Some points:
-0.018/-0.180/1.316/-1.397/0.825/-0.551/1.398/-0.042/0.634/-0.678/-0.904/-0.063/0.044/-0.689/0.777/-0.398/1.756/-1.176/0.008/-0.460/0.139/0.461/-0.918/-0.517
1.821/-1.016/-0.255/-2.404/0.573/0.480/3.118/-2.455/1.272/-2.365/0.019/-1.359/-0.020/-0.526/-0.504/-0.038/2.002/-3.189/0.773/-0.171/1.351/-0.299/1.096/0.285
-0.214/0.064/-1.273/0.488/0.888/-0.375/-0.411/-0.803/0.001/-1.035/0.103/0.163/-0.167/0.235/-0.322/-0.159/1.110/0.986/-1.199/0.670/-0.207/0.070/0.667/-1.724
-0.277/1.394/0.306/0.784/0.812/-0.573/0.185/-0.709/0.048/-0.722/-0.043/0.969/0.190/-0.138/0.182/-0.007/1.155/0.930/-0.071/-0.531/-0.343/1.621/1.962/0.051
1.456/-0.114/0.823/0.245/-1.710/0.354/-0.875/0.212/-1.634/0.538/0.067/-0.479/-2.791/-0.804/-0.028/0.006/-2.053/0.598/1.446/-0.406/-0.619/-0.540/0.077/-0.780
0.752/-0.477/-1.154/1.096/-0.120/0.567/1.665/0.246/-1.450/0.439/1.056/0.673/-0.476/2.254/1.066/2.044/-0.339/0.008/-1.152/0.551/0.786/0.179/0.166/-0.911
-0.287/0.603/-2.761/1.061/-0.383/0.300/-1.008/-0.414/0.008/2.591/0.244/1.106/0.528/2.069/1.063/0.534/-1.355/-2.671/-1.059/0.712/0.624/-1.211/0.019/2.145
-0.412/1.023/1.098/1.621/1.080/-0.946/-1.614/1.084/0.033/1.590/1.308/1.346/-0.488/-0.305/0.877/-0.384/0.510/-0.192/-0.593/-0.113/-0.352/-1.002/-0.470/-1.430
-0.210/-2.032/0.298/-1.087/-0.269/-0.090/2.610/-0.867/2.350/-3.072/-0.051/-0.587/-1.743/-0.498/-1.316/-0.217/-1.188/2.798/0.973/1.076/0.695/0.496/-0.745/-1.308
1.489/-1.561/-1.214/0.635/0.815/1.904/1.296/-0.203/0.661/-1.152/-0.382/-1.832/1.239/2.219/0.048/0.265/-0.395/-2.695/-0.807/1.091/-0.467/1.227/0.384/0.165
-0.989/0.636/1.000/-1.155/0.269/-1.062/-0.269/-0.642/-0.260/1.480/0.769/-0.073/1.377/-0.864/-0.873/0.941/1.088/-0.853/0.045/-1.205/-0.699/-0.653/0.702/1.249
0.580/-2.751/-1.872/0.607/-1.157/0.133/0.757/0.473/-0.748/-0.156/2.123/-0.401/-0.264/1.220/1.240/0.171/0.339/0.833/-0.875/0.706/0.731/0.462/-0.035/1.247
0.248/-1.377/-0.345/-1.879/0.175/1.123/1.306/-0.411/0.554/-2.257/-0.579/-0.601/1.449/1.896/-0.355/1.108/0.790/-2.991/0.111/0.936/1.040/2.105/0.316/0.149
0.225/0.781/0.066/-0.310/0.983/-0.007/0.124/1.279/-0.748/-1.640/-1.018/-1.884/-1.506/-0.641/-0.062/-0.626/-1.615/1.730/2.598/1.132/-0.143/-1.410/0.322/-0.611
-1.753/0.979/-0.114/2.041/-0.348/0.240/-0.655/-0.610/0.891/1.579/0.813/-0.865/0.392/0.061/-0.354/0.028/0.413/1.252/0.819/-1.393/-0.373/0.575/0.532/-0.238
0.033/0.165/0.898/0.852/0.996/-0.553/-1.140/-0.203/-0.673/1.343/0.029/1.963/0.434/-0.370/-1.488/-1.102/0.243/0.442/-1.239/-0.511/-0.267/0.431/0.663/0.461
-1.069/0.099/1.424/1.086/0.328/-0.188/1.142/0.541/-0.326/1.281/-0.796/0.637/0.350/-0.306/-0.279/0.438/1.595/0.351/0.137/-0.117/-0.617/-1.348/0.219/0.281
1.577/-2.085/-1.760/-0.906/1.159/0.628/1.332/-1.631/-0.107/0.114/1.770/0.080/1.367/0.254/0.527/1.390/0.635/-1.069/-0.253/1.671/1.500/0.460/-0.654/0.137
0.100/1.850/0.326/0.279/-1.410/-1.505/-1.087/-0.763/-1.519/1.905/0.842/0.011/2.360/1.558/0.347/0.465/0.065/-2.260/0.196/0.293/0.246/0.078/-0.426/0.956
0.075/-0.527/0.901/-1.037/0.384/-1.033/-1.188/-1.381/0.472/-0.829/-0.056/-0.871/0.565/0.031/-0.523/0.749/1.671/0.918/0.666/-0.532/0.155/0.100/0.003/0.340
0.448/0.284/0.593/-0.435/0.763/1.297/-0.694/-0.528/0.682/-1.146/-0.424/0.537/0.367/-0.389/0.303/-0.472/2.651/-1.067/1.183/-1.059/-0.054/0.569/-0.621/0.170
-0.643/-0.614/0.940/0.747/-0.906/0.038/0.113/0.887/-0.121/-0.639/-1.096/0.046/-0.796/-1.475/-0.067/-0.229/-2.705/2.121/1.424/1.148/-0.926/-0.650/-0.051/-0.417
1.502/0.817/1.290/0.464/0.838/-1.037/-1.079/-1.020/-0.638/1.205/-0.733/-0.159/0.437/-0.593/0.473/-0.861/-0.392/2.052/-2.110/-0.353/0.217/0.474/0.254/0.025
-0.532/0.241/0.699/-1.109/1.483/-0.940/-0.013/0.191/0.186/1.705/0.370/-0.526/0.559/0.572/-0.117/0.113/-0.426/-2.145/1.029/0.393/0.095/1.145/0.407/1.462
2.012/-0.562/-0.585/0.209/0.472/-1.867/-0.504/2.158/0.237/-2.153/-0.007/-0.607/-1.284/-0.524/-0.626/0.497/-2.677/1.112/1.133/-1.772/0.723/-0.533/0.229/-0.439
-0.907/0.038/0.644/-0.615/-1.018/0.363/-0.882/0.004/0.999/1.587/-1.355/-0.714/0.418/-2.057/0.369/0.166/1.514/-1.739/-0.350/0.493/1.191/0.752/1.096/0.803
0.061/-0.259/1.244/-0.893/0.717/-0.456/-0.154/-1.010/-0.174/-0.765/-1.318/0.032/-0.827/0.392/-0.139/0.392/1.952/0.241/-0.987/-0.047/-0.578/-0.133/-0.320/0.642
-0.252/0.571/-0.581/1.833/-0.957/0.059/0.405/0.806/-1.209/-1.663/-0.309/-0.951/-0.135/-2.309/-0.492/-0.897/-2.243/1.152/0.364/0.029/-0.524/-0.697/-1.010/-0.214
-2.591/-0.817/-1.393/-0.330/0.048/0.616/-0.932/0.327/0.525/-0.531/-0.387/0.847/-0.826/0.685/-0.234/-1.028/-1.559/1.595/0.136/0.231/-0.501/-0.193/0.374/-3.228
-0.876/0.264/0.914/-0.202/1.498/0.469/-0.077/-0.960/0.987/-0.189/0.123/-0.860/-0.920/0.459/-1.003/-0.458/1.123/0.465/-1.087/0.775/1.243/-0.057/-0.668/0.009
0.445/1.912/-0.093/-0.563/0.418/-0.053/-0.186/0.330/0.394/1.366/-0.315/0.098/0.449/-0.278/0.158/-0.182/1.352/1.695/-1.152/-0.164/-0.808/-0.008/-0.382/-0.268
0.666/1.141/0.759/0.041/-1.352/1.253/-0.848/2.033/0.997/-1.929/0.788/-0.183/-0.417/0.039/0.220/-0.183/-2.233/1.722/0.019/-0.069/-0.504/-2.407/0.087/-0.387
1.604/-1.188/-0.651/1.330/-0.812/0.299/-0.507/1.005/-1.192/0.866/0.950/1.291/1.115/1.705/0.740/2.434/-0.180/-2.569/-0.848/0.015/0.545/-0.372/-1.129/1.522
These points spread out most along one direction. Take the direction at right angles to it along which they spread out most. Then take the direction at right angles to both along which they spread out most. Go by this last direction. Where along it does each point below lie, from 0 to 99? 50 is the average, and the first point above lies past it. One standard deviation of the points above along it is 16.
0.580/-2.751/-1.872/0.607/-1.157/0.133/0.757/0.473/-0.748/-0.156/2.123/-0.401/-0.264/1.220/1.240/0.171/0.339/0.833/-0.875/0.706/0.731/0.462/-0.035/1.247 --> 23
-0.876/0.264/0.914/-0.202/1.498/0.469/-0.077/-0.960/0.987/-0.189/0.123/-0.860/-0.920/0.459/-1.003/-0.458/1.123/0.465/-1.087/0.775/1.243/-0.057/-0.668/0.009 --> 65
-0.018/-0.180/1.316/-1.397/0.825/-0.551/1.398/-0.042/0.634/-0.678/-0.904/-0.063/0.044/-0.689/0.777/-0.398/1.756/-1.176/0.008/-0.460/0.139/0.461/-0.918/-0.517 --> 70
0.100/1.850/0.326/0.279/-1.410/-1.505/-1.087/-0.763/-1.519/1.905/0.842/0.011/2.360/1.558/0.347/0.465/0.065/-2.260/0.196/0.293/0.246/0.078/-0.426/0.956 --> 45
-0.252/0.571/-0.581/1.833/-0.957/0.059/0.405/0.806/-1.209/-1.663/-0.309/-0.951/-0.135/-2.309/-0.492/-0.897/-2.243/1.152/0.364/0.029/-0.524/-0.697/-1.010/-0.214 --> 38
1.577/-2.085/-1.760/-0.906/1.159/0.628/1.332/-1.631/-0.107/0.114/1.770/0.080/1.367/0.254/0.527/1.390/0.635/-1.069/-0.253/1.671/1.500/0.460/-0.654/0.137 --> 36
-0.907/0.038/0.644/-0.615/-1.018/0.363/-0.882/0.004/0.999/1.587/-1.355/-0.714/0.418/-2.057/0.369/0.166/1.514/-1.739/-0.350/0.493/1.191/0.752/1.096/0.803 --> 68
0.075/-0.527/0.901/-1.037/0.384/-1.033/-1.188/-1.381/0.472/-0.829/-0.056/-0.871/0.565/0.031/-0.523/0.749/1.671/0.918/0.666/-0.532/0.155/0.100/0.003/0.340 --> 69
0.248/-1.377/-0.345/-1.879/0.175/1.123/1.306/-0.411/0.554/-2.257/-0.579/-0.601/1.449/1.896/-0.355/1.108/0.790/-2.991/0.111/0.936/1.040/2.105/0.316/0.149 --> 46
